[165 139 107 109  97 106 162 190  90 134 108 123 154 126  89 105 114 103
 199  92 141 193 106 188 124 188 143  93 104 106 189 103 193  96 198] = Q707
[118 103 115 116 177 126  97 112 109 141 122 112 131 131 179 118 153 159
  95 167 108 117 126 119 114 100  93 164 123 121  98 155 106 154  90] = Q478
[139 142 161 155  60 153 145 146  63 110 155 148 123 123  66 155  88  83
 151  78 146 144 155 139 146 157 148  77 156 156 151  81 155 117 160] = Q542
[137 158 107 109  98 106 160 149  70 106 142 147 118 125  73 148  98  94
 156  87 151 135 139 133 145 151 168  88 139 139 154  97 141 107 158] = Q850
[112  97 103 108 188 117  90  96 194 146 113 107 133 131 189 107 161 166
  88 174 103 109 116 113 110  91  86 172 115 113  90 163 100 152  83] = Q489
[122 140 177 150 102 160 129 112 108  81 167 141  93 122  92 171  95  96
 106 104 136 111 171 114 143 101 143  94 155 149 105 101  90 146  89] = Q45
[140 139 143 128 105 130 146 146 105 105 135 131 119 125  97 138 106 103
 147 105 136 145 136 144 130 139 145 101 128 127 143 110 133 123 136] = Q398
[111 135 188 156 113 169 118  96 120  78 179 144  86 122 102 181 100 101
  89 111 133  95 181 100 147  82 140 102 163 156  86 109  72 159  67] = Q745
rest: [112 108] : [ 81 167 141  93 122  92 171  95  96 106 104 136 111 171 114 143 101 143
  94 155 149 105 101  90 146  89]
rest: [107 109  97 106] : [162 190  90 134 108 123 154 126  89 105 114 103 199  92 141 193 106 188
 124 188 143  93 104 106 189 103 193  96 198]
rest: [144 130 139 145] : [101 128 127 143 110 133 123 136]

[119 142 136 135 124 118 110 132 113 149 139 192 163]  Q168
[116 105 143  97 116 142 126 117 113 109 130  97 113]  Q551
[119 154 127 127 124 130 103 132 129 148 133 177 163]  Q396
[116  99 142  93 114 140 126 114 125 101 127  87 106]  Q499
[115 108 144  97 115 144 110 119 109 113 135 102 121]  Q391
[119 142 137 123 124 128 106 132 120 139 132 161 155]  Q644
[118  99 145  92 117 145 123 113 129  97 128  84 106]  Q990
[123 168 125 134 128 118 103 131 117 149 139 190 164]  Q877
[117 131 141 120 125 136 116 126 109 131 130 140 147]  Q129
[120  99 130  97 117 142 126 113 129  97 127  84 106]  Q711
[115 104 141  92 114 143 125 117 116 106 129  93 106]  Q318
[122 135 141 121 125 135 112 129 109 134 130 146 152]  Q960
rest: [119 142 137] : [123 124 128 106 132 120 139 132 161 155]
find: [119 154 127 127 124 130 103 132 129 148 133 177 163] : Q396
rest: [ 97 116 142 126] : [117 113 109 130  97 113]
after: [101] : [127]
after: [190] : [164]
find: [117 131 141 120 125 136 116 126 109 131 130 140 147] : Q129
after: [105] : [143]

[104 136 109 183 119] -> Q535
[111 152 114 182 136] -> Q373
[123 168 116 173 145] -> Q40
[110 125 105 173 146] -> Q677
[138 178 115 158 146] -> Q238
[122 127 112 146  70] -> Q764
[112 168 116 173 144] -> Q998
after: [178] : [115]
rest: [104 136] : [109 183 119]
after: [115] : [158]
rest: [104 136 109] : [183 119]
after: [109] : [183]

[130 125 128 130 128 129] : Q131
[129 128 128 127 129 132] : Q797
[129 129 127 128 128 129] : Q646
[128 130 130 130 130 129] : Q870
[118 125 129  99 166 132] : Q718
[121 159 105  90 184 122] : Q42
[132 120 125 133 124 121] : Q682
rest: [125 128] : [130 128 129]
after: [133] : [124]
rest: [125 129  99] : [166 132]

[ 62  70  76 136] = Q655
[185 200  76 137] = Q485
[184 200  76 146] = Q919
[ 70 145 181 109] = Q265
after: [181] : [109]
rest: [70 76] : [136]
rest: [184 200  76] : [146]
after: [145] : [181]
rest: [62 70 76] : [136]
rest: [ 70 145] : [181 109]

[109 109 136 124 139 125 132 125 120 128] -> Q401
[108 129 131 127  97 131 132 127 163 121] -> Q671
[121 139 130 132 138 127 122 131  61 125] -> Q91
[136 131 125 130 138 126 122 130  99 131] -> Q381
[121 139 130 132 118 129 131 131 181 125] -> Q514
[122 142 129 128  95 133 132 131 120 127] -> Q926
rest: [108 129] : [131 127  97 131 132 127 163 121]
rest: [131 127  97 131 132] : [127 163 121]
rest: [138 126 122] : [130  99 131]

[133 136 141 143 138 116 138] = Q987
[122 143 136 144 119  74 113] = Q162
[126 156 137 152 117  67 100] = Q754
[121 144 128 138 111 134 126] = Q688
[133 136 141 143 138  88 100] = Q122
[124 137 127 126 127  85 129] = Q186
[129 134 136 135 135  89 113] = Q912
after: [117] : [67]
after: [128] : [138]
find: [126 156 137 152 117  67 100] : Q754
rest: [143 136 144 119  74] : [113]

